In the data rows, 128 means zero.
Here are some points, each followed by its number:
[ 87 153 133 124 129 142 161  53 127 130 198  87 126 120 154 105 156 105
 122  94  80 140 156 125] 0
[117 164 156  11 178 224 104 126 151 134 129 112 121  98 110 166 139  90
 151  94 130 194 148 116] 1
[107 121 103  87 119 140 116 140 130 143  97 147 156  62  49 182  56 128
 142 114 135 154 120 130] 2
[129 163 151  92 139 126 110 141 119 109 128  91 114 134 122 146 113 146
 153 170 129 163 139 103] 3
[111 105 158 104 155 169 173 154 151 133  79 116 159 125 109 165 120 127
 127 150 127 159 140 126] 4
[119  94 172 197 128 110  78 114 163 154 149 151  84 134 137 168 101 132
 128 174 125  99  50  98] 5
[156  95 172  52 155 183 123 176 142  58 131 146 109 220 189  64 170 100
 127  50 162 140 155 112] 6
[110 110 166 140 118  97 127 183 143 126  38 182  85 125  98 115  73 162
  59 118 152 110 114 120] 7
[127  90  80 120  91 147 105 133 137 138  79 142 150  51 106 181 123 105
 118 109 163 162 113 115] 8
[ 69 119  28 150  92 135 161 114 120 116 130 162 161 107 109 109 142  89
 107  44 172  56 153 156] 9
[119 147 109 150 134 115 143 109 119 137 143 129 159 126  77 128 107 136
 123  97 132 108 134 144] 10
[157 155 183  57 141 127  81 157 121  78 126  67  94 171 168 150 134 146
 170 204 144 195 141  76] 11
[106 136 153 153 119 134 157  99 145 145 132 116 125 135 128 107 133 142
 114  92 105 115 131 147] 12
[145 219 145  70 150 120 107 161  59 131 123 141  95  68 107  97  79 157
 157 119 114 178 175 140] 13
[147 163 131 178 138 131 126 161 143 182 110 182 166 107  44 109  89 117
 177 213 108  62  81 179] 14
[122 151 134 177 135  99 135  90 133 138 176 139 132 135  98 119 105 126
 134 114 121  79 101 135] 15
[153 163 120  82 134 120  90 161  92 102 114  97 123 111 129 159 139 140
 167 199 144 181 141 113] 16
[125 100 127 131 126 147 142  86 170 156 146 145 181  82 109 120  94  94
 116 124 101 118  97 141] 17
[113 159 149 100 143 146 136  91 119 127 166  96 122 141 142 115 142 121
 128 105 103 156 157 122] 18
[ 72 107 160 217  85  59  87 137 144 133 157 148 123 138  51 143  95 126
 207 215 124  60  42 106] 19
[137 109  92 118 135 142 176 120 127 146 129 134 179  67  99 150  99  81
 114 123 113 133 135 151] 20
[118 163 105 169 131  92 162  89 115 124 177 129 163 145  88 102 125 127
 116  68 127  82 138 148] 21
[ 98 176  90 119 113  84 150 122  93 110 144 153 155 128  60 103  93 144
 130  80 123  71 162 149] 22
[104  70  45  93  99 201  77 136 172 139  64 118 188  56  65 227 128 104
 168 158 186 173 108 116] 23
[ 98 114  34 175  88 132 153  99 129 158 153 167 181  60 110  97 132  84
 159  93 152  50  88 169] 24
[116 185 126  95 123 124 105 132 115 108 134 135 142  65  62 149 112 123
 144  87 123 182 147 115] 25
[146 137 159  82 141 131 106 137 116  91 127  86 100 162 169 134 139 141
 134 171 134 172 149  95] 26
[141 156  34 144 121 108 154 131  91 145 136 163 165  34  64 116 130  89
 132 129 126  85 134 191] 27
[171 162  26 180 120  93 167 141  96 146 157 175 174  20  70  99 121  69
 158 153 117  56 114 192] 28
[ 81  91 107 187 116 100 162 116 107 148  87 163 138 149  88  92 117 172
  62  72 124  73 157 163] 29
[ 73 143  64  73 102 130 142 118 112 108 104 150 139  93  76 117 139 123
  97  53 147 113 167 159] 30
[199  80 131 156 166 108 134 138 116 132 121 105 132 222 223 124 163 151
  95 155 126 120 150 137] 31
[ 81 165  96  78 148 109 148 102  91 104 181 127 146 113  98 125 114  97
 125  85  96 119 173 129] 32
[ 94 133 165  99 146 151 155 156 146  93 100 114 138 158 148 168 141 112
 108 137 167 149 152 110] 33
[ 77 126  88  77 105 117 137 131 107 112  92 133 117  88  89 152 135 132
  91  76 145 142 162 140] 34
[131 114 148 142 149 155 159 104 128 125 153 105 113 171 183 135 180 123
 104 106 112 143 149 128] 35
[179  35 200 181 181  96 136 162 142 136 138 131 161 248 240  73 147 162
 118 122 123  85 128 133] 36
[ 92  92  96 127  98 155 107 133 142 158  61 131 161  59  74 177  76 161
  94 122 141 177 131 126] 37
[112 167 145 161 103 117 101 142 110 161 123 167  84 129  72 158 117 111
 106 141 108 134  93 131] 38
[140 156  55 152 130 121 146 122 103 147 134 147 174  27  70 122 156  90
 126 149 116 106 130 188] 39
[104 154 143 111 157 132 175 131 110  92 143 111 150 131 120 151 172  94
 130 104 132 157 164 125] 40
[ 85 104 133 108 101 162 100 110 166 156  80 105 134  74  91 171  96 173
 124 143 140 175 110 120] 41
[114  86 131  83 107 157 149 184 146  89  47 146  54 119 123 121 130 149
  63  73 184 135 147  96] 42
[119 185 133 147 131 112 154  75 123 136 183 122 156 140  77  86 130 137
 139  87 106  87 139 154] 43
[122 135  92 143 119 110 149  84 106 125 163 121 176  75  76 123 121 129
 135  88 117 146 136 129] 44
[142  74 119 141 180 146 140 128 178 141 121 105 133 159 237 123 102 168
 114 159 142 131 123  97] 45
[130 201 125  97 133 128 112 142  82 144 135 149 114  74 100  95  95 141
 166 121 120 141 148 149] 46
[140 143 114 143 141 153 166  78 146 142 176 114 119 117 162  85 158  99
 114 103  89 117 129 154] 47
[130 159 166  66 137 136  94 166 119 104 100  79  97 123 133 170 108 154
 163 209 131 198 136  84] 48
[119 180 140  65 141 156 102 135 129 114 132 125 135  83  78 154 118 115
 150  91 128 186 146 112] 49
[ 90 148 134 124 133 144 162  56 126 134 195  83 125 122 157 109 147 109
 128  99  79 142 155 123] 50
[108 117 159 180 111 123 180  88 160 165 150 127 131 149 145  80 102 153
 120  90 100  80 117 152] 51
[ 95 183 128  66 125 154 132 145 106 113  92  96 130  74  95 176 164 118
 113 133 129 199 174 135] 52
[ 90 187  81 132  99 114 101 131  81  99 157 146 132 113  71 124 164 107
 173 112 153 112 148 137] 53
[153  51 182 210 134  97 140 127 204 176 107 136  97 153 224 128  74 189
 102 148 130  99  80 109] 54
[ 79  88 181 124 102 106 134 156 149  84  83 131  71 144 136 165 161 135
  85 125 157 145 129  82] 55
[212 111 170 144 134  91 121 181 114 114  66 152 116 205 162 103 108 163
  85 131 142 119 129 128] 56
[215  70 151 186 138 110 115 119 128 127 182 111 128 211 248  90 179 125
 128 126  85 128 122 105] 57
[ 78 108 116 121 121 142 163  61 122 147 179  90 160 107 145 121 116 122
 126 113  81 137 152 121] 58
[105 136  85 135 114 130 131 113 130 144 151 168 122 108 108 101 110  96
 119 106 111 102 109 142] 59
[103 173 147  40 141 175 118 147 129 113 103 102 126  99  95 171 158 111
 132 123 137 197 156 122] 60
[124 107 168 100 131 103 148 215 131 114   0 178  88 129 105 103  69 184
  28 111 173 122 152 133] 61
[124 122  52 187 117  97  99  94 110 136 157 145 169  83 114 127 158  98
 122 142 126 113 107 146] 62
[ 69 144  62 121  80 120 117  97 139 157 145 188 132  71  61  82 106  86
 133 105  96  85  88 154] 63
[186 123 183 165 126  92 106 161 116 135  84 153 113 192 151 104 109 151
  95 134 138 122 108 136] 64
[135 213  77  98 168  95 143 122  49 106 194 177 129  55 112  65 122  73
 133  94 100 109 173 165] 65
[105 151  43 168 117 124  98 128  86 172 135 188 155  72  62 120  97 104
 135 139 115 102 108 156] 66
[145 109 191 182  73  80 107 121 151 130 113 140  46 153 180 178 135 147
  78 115 150 130  72  92] 67
[ 76 138  23 136 100 135  71  80 119 157 133 179 175  75  28 122 176  91
 106 111 125 109  98 168] 68
[120 148 147  78 115 139 128 149 142 150  50  66  76  69 137 173 100 181
 129 230 139 185 110 112] 69
[ 88  85  82 124 111 147 172  43 128 143 173  84 203 104 143 132 139 102
  89  84  84 139 156 121] 70
[207 136 143  61 134 143  59 156 146 100 109  72  87 142 184 124 106 180
 146 190 172 181 105  49] 71
[145 106 136 162 143 140 153  86 119 125 172 108  94 182 200 125 184 120
  91  89  99 132 154 124] 72
[140 145  87 159 130 115 109 148  96 151 115 170 140 117  98 115 100 120
 124 133 127 107 112 155] 73
[136 138 166 110 102 116 124 144 156 145  75  90  61 101 156 168 103 171
 118 188 136 170  89  99] 74
[116 128 158 156 112 118 169 103 155 159 117 103  97 125 156 100  89 165
 128 139 110 101 114 139] 75
[133 147 132  69 136 126  94 152  98  96 113  94 117 132 132 156 126 146
 147 164 144 180 156 102] 76
[ 90 100  81  97  85 166 120  95 178 125 123 130 174  79  95 166 132  90
 153  86 142 141 110 123] 77
[134 161 167  63 140 135  88 164 121 101 105  77  95 132 137 166 110 155
 166 210 133 197 139  81] 78
[180  45 209 183 167 103 132 152 156 128 131 158 153 228 234  71 150 149
  95 103 106  77 122 143] 79
[143 114 161  70 147 177 138 141 140  88 149 132  99 203 163  85 183 102
 108  48 145 147 157 109] 80
[108 141 110 163  79 108 128 104 112 127 172 148 112 174  95  86 131 112
 151  88 128  67 122 138] 81
[117 182 142  83 121 133  95 142 101  95 129  93 108 131 117 150 148 137
 165 163 144 169 154 111] 82
[140 152 150 149 154 132 138 120 128 159 129 128 120 108 151 126  89 153
 135 133 127 126 116 140] 83
[150 165 112 103 125 131 116 138 142 137  89 104 124 113 122 145 124 149
 137 198 139 149 105 132] 84
[104 111 175  94 134 152 157 131 157  95 116  96 108 156 158 153 161 119
 138 131 149 144 129 115] 85
[127 160 187   0 175 224  88 153 176 116 132 110 113 147  98 163 138  94
 171  99 146 195 121  94] 86
[107 139 132 180  99 139 104 113 147 157 167 157 160 147  71  99 139 116
 201 155 124  70  68 145] 87
[162 100 179  49 153 191 126 175 150  65 132 141 102 218 183  56 178  91
 122  37 166 145 161 101] 88
[113 137 128 113 143 127 189 127  97 116 155  95 164  94 110 150 119 109
 169 130 106 160 154 119] 89
[136 123 154 149 120 130 140 104 156 145 135 110 112 149 155  94 107 157
 125 115 117 109 113 120] 90
[ 93 142 131 120 130 137 171  78 119 131 183  87 140 109 143 120 135 110
 140 110  87 147 154 121] 91
[129  74 173 213 103  84 124 134 160 149 132 157  72 161 165 154  94 138
  98 129 126  85  78 111] 92
[160  54 173 186 100  83 138 128 187 116 131 143  51 151 204 129 117 139
  62  63 119 105 107  63] 93
[139  52 196 204 112 102 148 131 193 180 103 142  92 152 217 135  86 196
  95 135 119  92  78 121] 94
[159 102 136 158 133 128 133 108 125 127 170 124  95 160 204 110 156 131
 119 120 108 132 126 110] 95
[ 91 168 108  77 133 153 133 130 101 123  99  93 150  46  84 178 182 115
 104 133 120 203 174 145] 96
[ 89  77  48  69  87 193  86 122 180 127  90 127 192  56  71 218 132  90
 171 131 170 172 107 116] 97
[120 132  72 194  75  82 174 109  97 143 178 125 198  60  90  87 131 120
 197 176  99  77 107 148] 98
[191  78 151 151 146 104 115 160 142 130 131 133 132 214 237  93 140 140
 103 147 108 123 126 112] 99
[136 135 159 185 125 144  93 121 167 171 151 164 128 165 116 115 129 129
 175 149 134  66  63 143] 100
[ 93 148 141  65  95 149 103 133 155 133 110 152 107 113  74 109 103 132
 142  88 125 140 115 128] 101
[128  76 167 208 103  89 157 134 149 145 132 146  84 181 185 140 115 142
  83  82 130  84 121 125] 102
[ 87 135  81 105 101 148 152  87 151 101 158 142 142 136 124  99 153  91
 127  58 136  88 142 140] 103
[170  76 190 147 172 110 127 162 134 125 125 117 144 222 215  99 143 157
 125 142 130 115 134 124] 104
[114 114  75  84 114 174  88 143 139 135  82 125 159  60  78 187 113 119
 166 146 165 172 128 124] 105
[121 215 120  52 139 144  54 173  93  73 101 131 135  95  29 190 171 106
 174 175 180 191 156 130] 106
[148 105 160  64 147 182 118 169 145  94 114 141 115 177 143  95 142 107
 126  69 159 151 150 110] 107
[135 158 153  88 126 135  89 139 125 109 136 100 113 141 132 134 129 134
 179 182 135 155 123 101] 108
[122 148 148  91 136 143 130 140 125  81 125 102 106 142 131 161 173 113
 150 149 162 158 143 123] 109
[168 164 184  65 148 130  73 159 114  96 102  65 103 167 173 160 129 165
 158 236 146 193 136  85] 110
[146 132 161 149  90 110  91 125 123 104 173 126  77 193 142 102 142 116
 181 135 131 102 107 106] 111
[113 136 175 145 117 152  86 130 144 148 159 150 116 160  83 122 132 116
 202 157 125 104  79 123] 112
[136 150  90 163 102 123 150 184 148 160  97 187 187  79  51 131  56  92
 152 177 130  50  92 178] 113
[137 143  56 158 122 131 122 115 117 162 118 147 174  39  57 128 147 111
 127 160 124 104 117 186] 114
[119 110 155 103 134  97 145 208 117 122   0 181  87 119  95 115  67 184
  25 108 172 122 155 137] 115
[ 92 136 152 143  97 138  86 125 136 128 164 149 118 154  74 132 145 107
 196 135 136 106  87 115] 116
[149 150 158  95 141 137 128 159 114  94 109 111  92 153 154 144 136 129
 119 140 130 165 157 108] 117
[168 123 159 118 131  97 124 160 113 109  72 136 128 175 148  96 117 160
  95 106 149 129 143 142] 118
[ 99 125 126 180  87 135 101 111 143 151 180 171 128 147  84 100 135  97
 200 124 138  58  60 137] 119
[129 111 133  91 139 142 133 145 157 142  67  79  94  96 171 158  95 177
 129 205 135 168 117 107] 120
[164  65 133 147 151 155 127 105 168 124 160 104 119 179 255 120 159 150
 115 127 119 141 116 116] 121
[ 92 144  86  86 139 138 136 107 110 117 157 124 151  89 103 152 122  83
 136 100 123 133 156 129] 122
[123  43 188 203 126  89 130 137 159 122 106 148  90 187 197 148 109 153
  83  97 149  78 120 116] 123
[ 98 178 126  52 117 157  56 133  99 121  73 133 114 105  39 156 157 165
  96  98 150 204 172 138] 124
[ 78 160 135 234  89 100  81 106 133 184 162 188  91 113  77 169 100 102
 130 163  98  94  37 125] 125
[ 86 133  94 113 102 115 124 135 129 143 102 189 125  95  72  89  95 114
 107 108 117  97 109 147] 126
[ 88 109 121 101 100 184  74 113 154 162  56  98 149  60  52 201 115 180
 122 160 141 198 130 134] 127
[106  79 163 150 122 106 136 138 147 101 121 155  98 187 169 147 130 143
  86  77 162  99 152 115] 128
[ 94  74  46  83  86 203  80 127 170 130  84 125 187  57  62 225 129  97
 170 142 179 174 107 117] 129
[145  85 191 190  79  71 121 134 175 126 117 148  45 157 187 164 110 150
  79  89 150 113  72  82] 130
[121 152  71 197  94  92 149 103  90 133 170 118 192  72  80 110 156 123
 180 171 116  95 130 152] 131
[157 136 175  99 163 134 115 157 122 106 106 100 119 191 178 137 131 147
 140 168 139 155 144 123] 132
[130 164 177  18 162 174  98 157 137  98 139 121 119 143 112 117 133 119
 172 100 136 180 146  99] 133
[106 153 138 130 133 146 168  60 136 125 195  85 101 140 174  94 170 103
 114  85  82 136 151 134] 134
[120 125 108  71 138 153 153 128 128 100 124 122 125 154 138 124 147 110
 116  65 147 129 154 120] 135
[ 92 176 143  49 126 146  92 152 105  84 106  84 120 100  77 196 155 130
 157 158 141 211 172 100] 136
[ 65  47 108 108 144 125 166 123 138 126  74 150 123 127  99 109 110 147
  36  85 122 103 153 135] 137
[ 89 147 136 123 132 149 161  58 128 139 193  82 127 118 158 110 141 112
 128 103  81 143 155 126] 138
[156  93 133 154 145 124 151 118 112 113 158 120 110 167 179 119 138 118
 103 105  99 123 154 112] 139
[130 193 108 171 131  96 124 130  66 123 191 168 116 147 112  75 136  94
 159 110 108  97 137 146] 140
[ 85 172 100 161  76 101 110 116  90 110 185 151 102 154  87  90 159 104
 178  92 133  74 132 135] 141
[128 190  68 128 143 106 149 117  72 122 181 172 138  67 119  71 124  77
 140  95 119  90 151 164] 142
[119 169 126 118 116 132  99 125  92 151 142 133 140  21  72 134  89 142
 172 132  98 180 140 123] 143
[203  85 146 164 166 110 128 143 110 119 134 129 128 215 222 126 159 139
  85 142 112 123 142 131] 144
New points follow, each followed by the numbers of its five nearest points above by angle, nearest first.
[ 90 101 186 229 105  86  62 109 173 163 158 181  78 116  95 171  83 124
 142 183 109  83  11  91] 5 125 19 92 100
[105 113 158 189 107 110 189  83 159 165 140 118 106 136 159  72  84 160
 126 103  99  66 116 152] 51 75 90 12 94
[177 151 177  80 148 114  64 158 122 100  98  63 109 170 191 166 122 176
 155 255 152 190 115  77] 110 11 78 71 26
[104 156 134  54 112 155 134 117 150 126 108 127 102 110 108 106 118 130
 106  73 111 160 148 134] 101 49 1 60 34
[ 88  95  83 127 118 143 174  40 127 141 180  84 195  97 147 134 139  97
  84  82  88 142 155 123] 70 58 91 0 138
[144 188 156  52 152 134 118 165  86 109 126 142  92 113 127  85 111 137
 147  95 129 164 170 131] 13 133 46 49 117
[ 79 151  66 131  85 120 120 105 133 154 143 191 129  74  64  85 102  86
 131 104  99  82  88 157] 63 59 126 66 68
[100  87 105 125 114 161  95 138 140 164  51 124 167  61  70 184  79 168
 103 141 143 180 125 125] 37 127 41 2 105
[ 77 165 122  52 121 147  93 141 108  85 103  94 146  89  54 201 172 122
 146 139 139 211 173 106] 136 52 60 106 96
[ 95 106 158  98 145 158 176 147 155 122  95 111 154 129 117 163 130 118
 133 136 133 153 133 113] 4 33 85 60 86
[145 138 124 166 138 102 151  98 119 127 175 125 149 164 130 100 138 127
 121  95 112  95 136 142] 21 43 15 81 51
[135 142 154 130 146 166 170  59 164 137 189  84  98 166 209  81 181 113
 103  85  78 136 137 135] 134 47 72 35 50
[124 217  79  74 142 135  67 176  67  78 104 144 146  55  32 192 166  98
 160 153 175 192 174 138] 106 136 52 25 96
[ 86 100  81 126 117 135 174  46 121 131 182  82 193  96 143 133 143  92
  89  78  95 141 157 126] 70 58 91 0 50
[169  76 128 149 149 166 161 119 166 133 154 106 126 189 255 111 138 143
 122 126 116 137 137 107] 121 45 95 57 99
[102  80 108 113 168 144 170 145 127 139  82 130 109 123 130 140 105 137
  54 123 139 110 164 138] 137 115 61 42 29
[115  78 175 214 115  94 149 113 142 144 137 141  99 188 156 113 142 150
  92  68 117  90 126 134] 102 123 128 92 93
[104 188 103 116 125 118  74 170  91 100 112 150 149  91  28 180 151 107
 173 176 162 153 130 133] 106 53 136 105 25
[131 152  54 180 101  92 159  96  94 116 170 122 200  64  81 106 172 110
 160 147 121  93 145 160] 131 98 39 28 27
[201 119 103 144 116 108 121 146 123 103 118 102 133 116 154 123 138 153
 140 169 172 111 109 110] 71 84 31 16 56
[ 97 147  93  82 137 157 131 117 102 131 105  89 169  27  80 180 191 111
 100 130 111 205 174 149] 96 52 60 136 122
[167  76 126 154 188 149 130 125 200 146 139  92 140 176 255 117 102 181
 141 180 146 139 109  81] 45 121 99 54 104
[128 101 128 200 112  88 153 115 130 134 148 138 125 150 149 120 146 132
  98  94 118  86 137 140] 102 51 123 29 92
[ 97  95  84 136 116 136 177  53 131 146 164 101 192 114 131 122 123 115
  81  84  97 117 146 135] 70 58 91 0 44
[174  64 160 180  91  81 141 126 193 112 136 140  33 137 205 131 110 129
  52  49 110 110 105  45] 93 130 102 67 123
[121 146 147 150 134 146 173  68 150 133 178  94 101 164 177  87 164 118
 108  85  89 117 144 144] 134 47 72 0 50
[100 105 173  99 137 158 156 139 160 100 110 108 115 148 145 155 156 123
 139 140 145 153 132 111] 85 33 109 4 55
[166  82 106 141 195 153 135 133 174 151 113  88 130 195 255 122 103 169
 136 164 128 136 103  95] 45 121 99 31 104
[128 141  84 157 138 116 130  82  87 132 165 116 176  73  70 142 142 129
 135 102 135 154 142 143] 44 39 10 131 62
[ 97 152  53  84 113 123 138 121 101 129 107 146 151  61  63 125 139 120
 105  88 132 117 159 177] 30 34 27 68 39
[113  93 110 110 122 143 191 108 136 143 109 107 182  82 108 160 113 105
 117 115 121 138 139 141] 20 70 77 17 89
[ 78 111  35 151  98 135 152 114 109 116 126 181 187 113 100  95 151  94
 107  56 156  73 149 150] 9 24 103 30 68
[ 87 171 108  76 158 117 153 105  94 108 182 121 133 115 108 128 115  86
 129  91 102 117 170 131] 32 122 65 91 142
[ 92 139  19 199 103  97  88  72  98 140 176 155 188  30  69 134 165  82
 130 139 128 105  96 160] 62 68 114 39 66
[109 192 109 114 126 125  63 156  99 105 122 148 129  90  41 187 148 105
 162 169 157 164 122 125] 106 136 25 53 105
[110 123 167 187 110 128 172  80 159 163 151 126 121 171 141  71 119 148
 118  81  96  78 116 149] 51 12 90 75 102
[161 120 138 114 143 104 121 166  93 119  74 144 144 177 147 111 123 158
  95 122 144 127 146 153] 118 56 64 61 115
[ 76 132  99  35 137 164 156 125 120  84 132 134 125 136 106 133 158  91
 119  27 154 136 168 123] 135 30 103 34 122
[173  62 150 137 156 159 155 109 161 122 153  99 120 194 253 123 134 138
 115 110 123 131 136 108] 121 95 45 57 99
[ 87 163  99  67 126 146 134 125 103 122  99 106 146  53  78 163 171 121
 102 108 124 183 174 152] 96 52 60 34 124
[139 194 127  96 132 128  77 152 106 101 107 126 116 102  81 192 150 124
 151 164 170 172 130 129] 106 136 16 82 76
[ 71 131  80 112  82 137 105 101 146 158 119 161 136  69  61 115 107 113
 129 119 107 118  98 145] 63 126 68 59 66
[ 78 134  15 144 100 134  78  80 108 162 128 176 178  63  39 131 169  96
 102 114 128 108 105 169] 68 66 114 62 63
[ 91 125 166 106 134 139 151 157 141  88  95 119 129 158 137 169 151 115
 105 125 160 148 154 102] 33 85 55 109 117
[ 97 163 129  51 116 155  71 136 118 122  77 117 115 101  62 161 142 159
 115 124 140 199 154 123] 124 136 60 52 106
[110 160  56 163 120 127 100 129  91 169 139 183 141  79  62 118  96  99
 139 135 115 102 108 158] 66 73 27 114 63
[154  89 107 139 173 152 139 114 174 155 127 104 143 154 232 117 101 141
 129 154 115 127 101 113] 45 121 99 54 31
[102  94 192 225 113  89  51 111 172 172 146 175  75 112 105 181  82 137
 142 206 117  89   6  93] 5 125 19 92 100
[158 167 139 186 154 138 111 144 142 188 122 170 165 106  36 102 106 128
 194 236 102  63  72 188] 14 113 87 100 19
[122 149 141 140 137 128 153 131 104 141 144 123 130 110  95 156 113 108
 147 144 112 148 129 129] 89 143 25 20 38
[ 84  90 108 186 116  93 171 122 101 140  86 157 129 145  93  99 107 165
  60  74 126  73 162 162] 29 137 9 22 115
[126  86 109 173 107 109 169  95 139 149 119 146 161 171 121 108  93 150
  70  87 134  66 128 149] 29 51 102 137 21
[ 63 101 118 123  70 145  90 115 161 150  99 125 127  84  70 162 101 153
 136 128 130 148  93 111] 41 127 37 129 2
[105 114 129 149 124 110 137 129 108 132  92 134 127 153 110 112 122 169
  92 117 130 110 153 142] 29 137 115 61 7
[109 119 107  93 124 151 110 149 131 150  87 145 151  72  47 186  61 136
 141 127 137 159 123 132] 2 37 105 127 23
[231 114 124 126 131 101 108 175 129  92  99  98 107 138 189 116 132 159
 132 166 183 114  85  77] 71 56 99 110 31
[ 70  54  99 106 149 128 165 130 135 133  76 143 132 130  96 130 108 141
  41  93 131 107 148 136] 137 29 115 34 61
[ 97 182 109  50 119 155  60 140 105 110  81 136 128  90  33 166 161 142
 116 109 154 197 164 136] 124 106 52 60 136
[157  91 158 129 130 150 127 117 149 124 139 103  90 163 209 140 155 144
 118 139 121 155 122  99] 121 95 57 35 99
[122 137 136 129 137 153 166  61 146 133 186  76 115 157 188  96 166 112
 107  96  84 135 149 138] 134 50 0 138 47
[133 102 106 100 155 150 198 132 127 131 112 120 182  85 106 169  97  82
 101 109 114 154 153 149] 20 4 89 122 2
[123 155 136 132 136 151 174  63 141 128 190  83  93 158 189  91 179 103
 111  86  83 133 151 142] 134 0 47 50 138
[131 137  71 192  84  84 178 113  92 138 181 122 190  51  98  88 125 116
 196 171 106  80 117 148] 98 131 28 27 24
[ 97 121 143 190  91 124  95 129 142 150 175 185 110 168  83 116 130  95
 190 117 142  59  56 126] 119 87 116 100 112
[233 105 118 125 125 115 107 164 136  93  95  95 108 136 185 129 130 167
 126 171 195 118  98  91] 71 56 110 31 99
[114 149 123 140 120 119 123 130  91 147 127 139 129  56  84 123  87 151
 143 117 110 148 147 135] 143 46 25 13 2
[ 90 166 113 162  73 104 110 114  94 111 187 150  90 166  92  86 156 105
 181  91 132  74 128 131] 141 81 140 53 119
[138 221  85 107 170  99 145 125  50 108 191 171 120  71 118  62 123  78
 135 101 103 110 177 166] 65 142 140 32 46
[116  93 158  99 158 170 167 155 148 140  76 116 167 125 108 168 111 131
 127 156 131 161 137 126] 4 33 127 120 41
[111 102  84 160 103 110 187  92 140 158 123 147 192 165  91  79  86 147
  90  76 111  57 118 164] 29 21 51 10 9
[124 173 131 121 121 132 101 130  87 152 144 132 134  23  76 132  83 145
 176 134 102 182 141 126] 143 46 25 13 49
[ 84 126   1 152  98 129  83  88  98 163 128 173 182  54  51 133 162  96
 101 119 129 113 108 170] 68 66 114 62 39
[173  57 148 154 152 135 127 126 157 129 136 113 102 173 243 128 148 155
 114 146 123 133 116  96] 121 99 45 57 95
[112 125 155 111 139 137 158 130 136  91 131  99 117 147 146 149 171 108
 130 121 145 151 148 118] 85 109 33 40 35
[123 153 156 151 114 125 103 145 122 153 135 180  80 161  85 130 121 102
 104 111 116 118  88 125] 38 125 112 116 100
[ 89  54 143 178  90  64 168 125 131 137  76 146  60 125 105  91  90 184
  78  98 125  63 131 141] 29 7 137 102 123
[230 116 127 124 135 107  98 168 137 102 109  92 106 139 189 126 140 172
 138 187 185 107  95  82] 71 110 56 132 99
[132 148 130 171 125 125 148 145 148 174 115 167 153 114  75 102  83 125
 160 171 114  61  90 176] 14 113 87 73 100
[165  71 122 114 157 159 146 136 190 124  95 117  99 167 235 114  98 161
 106 124 145 130 123  94] 45 121 99 54 104
[ 54  87 114  89  65 152  87 108 173 147  70  96 135  55  66 178  95 179
 119 135 127 188 108 105] 41 127 37 129 105
[135  94 100  99 144 147 203 128 129 135 104 115 188  89 108 174 108  85
 103 107 122 143 154 141] 20 4 89 70 122
[104 117 134 117 132 135 128 127 119 127 104 105 143  75 121 163 171 132
  98 122 125 170 152 139] 96 52 60 127 34
[105 162  90 107 126 136 142 117  99 123 122 100 169  46  84 159 182 112
 119 135 120 171 167 153] 96 52 39 122 25
[130 155 153  79 118 138 128 150 144 148  57  67  77  85 144 166 100 179
 132 227 133 188 105 111] 69 120 74 84 48
[ 92 160 105  71 129 157 109 122 104 126  94 103 149  51  68 173 180 127
 100 119 125 203 172 144] 96 52 124 60 136
[103 141  28 199 106  99 102  80  92 139 168 152 197  45  68 125 171  95
 137 144 129 101 110 163] 62 131 114 39 68
[111 177 117  75 142 145  86 166 105  87 102 126 144  96  54 184 164 113
 162 162 167 183 150 124] 106 136 60 52 82
[128  86 100 100 140 147 209 122 131 137  97 113 192  91 113 175 113  85
 102 107 126 138 154 142] 20 4 70 89 122
[107 179 145 140 110 121 138  72 135 140 176 112 153 150  76  95 121 148
 159 105 105  94 139 139] 43 21 15 10 81
[115 167 132 115 133 137 115 105 103 147 162 121 141  54  86 132 105 125
 161 124  96 167 140 126] 143 25 46 49 44
[147 153 178  75 141 140  99 161 113  94 100 127 104 183 126 124 147 141
 114 109 153 174 157 119] 117 107 133 132 26
[120 163 110  69 170 165 149 150  72  95 138 127 106 144 143 126 149 103
 145  68 161 144 187 126] 135 40 80 107 133
[ 94 125 146 169 107  99 100 156 136 142 112 136 142 122  55 148 106 145
 192 222 129 101  72 122] 19 14 112 87 116
[113  98 100 132 115 148 153  60 159 158 163 125 182  70 124 113 109  85
 105 119  85 117 111 145] 17 70 58 20 24
[144 122  85 174 106 109 171 109 117 134 173 112 171  96 145  92 126 129
 175 156 111  92 120 140] 98 131 28 24 62
[ 88 109 161 112 104 116 137 146 139  94  92 120  87 112 124 165 165 125
  90 118 140 160 137  96] 55 42 33 85 34
[ 96 110 143 167 113 128 171  76 148 159 151 114 138 142 143  94 109 143
 115  92  92  95 126 142] 51 12 90 75 58
[136  42 215 197 114  89 131 141 168 127 118 149  83 180 200 131 115 168
  83  97 144  86 118 107] 123 102 93 94 130
[ 82 121 143 185 106  99 110 122 136 142 154 135 147 132  70 133 110 126
 188 189 111  86  79 123] 19 87 119 125 112
[ 87 149 146 221  97 108 107  97 143 178 161 168  97 130  98 142 108 115
 125 139  97  89  61 132] 125 5 15 19 38
[123  96 152 120 143 154 161 131 164 139 105 114 131 123 144 155 121 136
 121 147 118 151 118 111] 4 120 85 45 74
[100 105  98 174 121  97 164 117 100 134 111 144 135 118  95 111 106 154
  85  82 130  92 155 151] 29 137 10 9 22
[152 165 136 182 149 137 120 147 145 183 116 176 165 106  39 102  97 124
 187 219 108  61  72 186] 14 113 87 100 73
[122 174  85 165 108  88 147 117  75 123 164 126 165  75  84  99 145 129
 171 146 116 108 148 152] 131 98 28 27 39
[166 103 127 107 170 161 139 131 178 126 108 101 120 173 236 126 101 155
 129 149 132 148 131 104] 45 121 99 132 104
[117 179 121 100 123 122  98 131 111 110 134 138 150  62  55 150 113 125
 143  86 119 184 146 116] 25 49 143 124 2
[142 198 108 156 129  95 130 126  62 108 192 161 102 146 128  64 140  92
 154  99 108  98 156 149] 140 142 65 141 81
[112  88 143 111  92 147 125 164 157 110  78 154  63 123 103 119 126 143
  97  97 175 112 112  99] 42 7 55 61 115
[ 74 110 155 215  89  68  88 145 139 134 150 152 139 140  42 140 102 129
 209 219 127  64  45 113] 19 87 125 116 112
[ 95 107 158 102 148 166 166 144 157 120  96 113 146 131 122 159 134 122
 130 139 133 153 134 116] 4 33 85 60 86
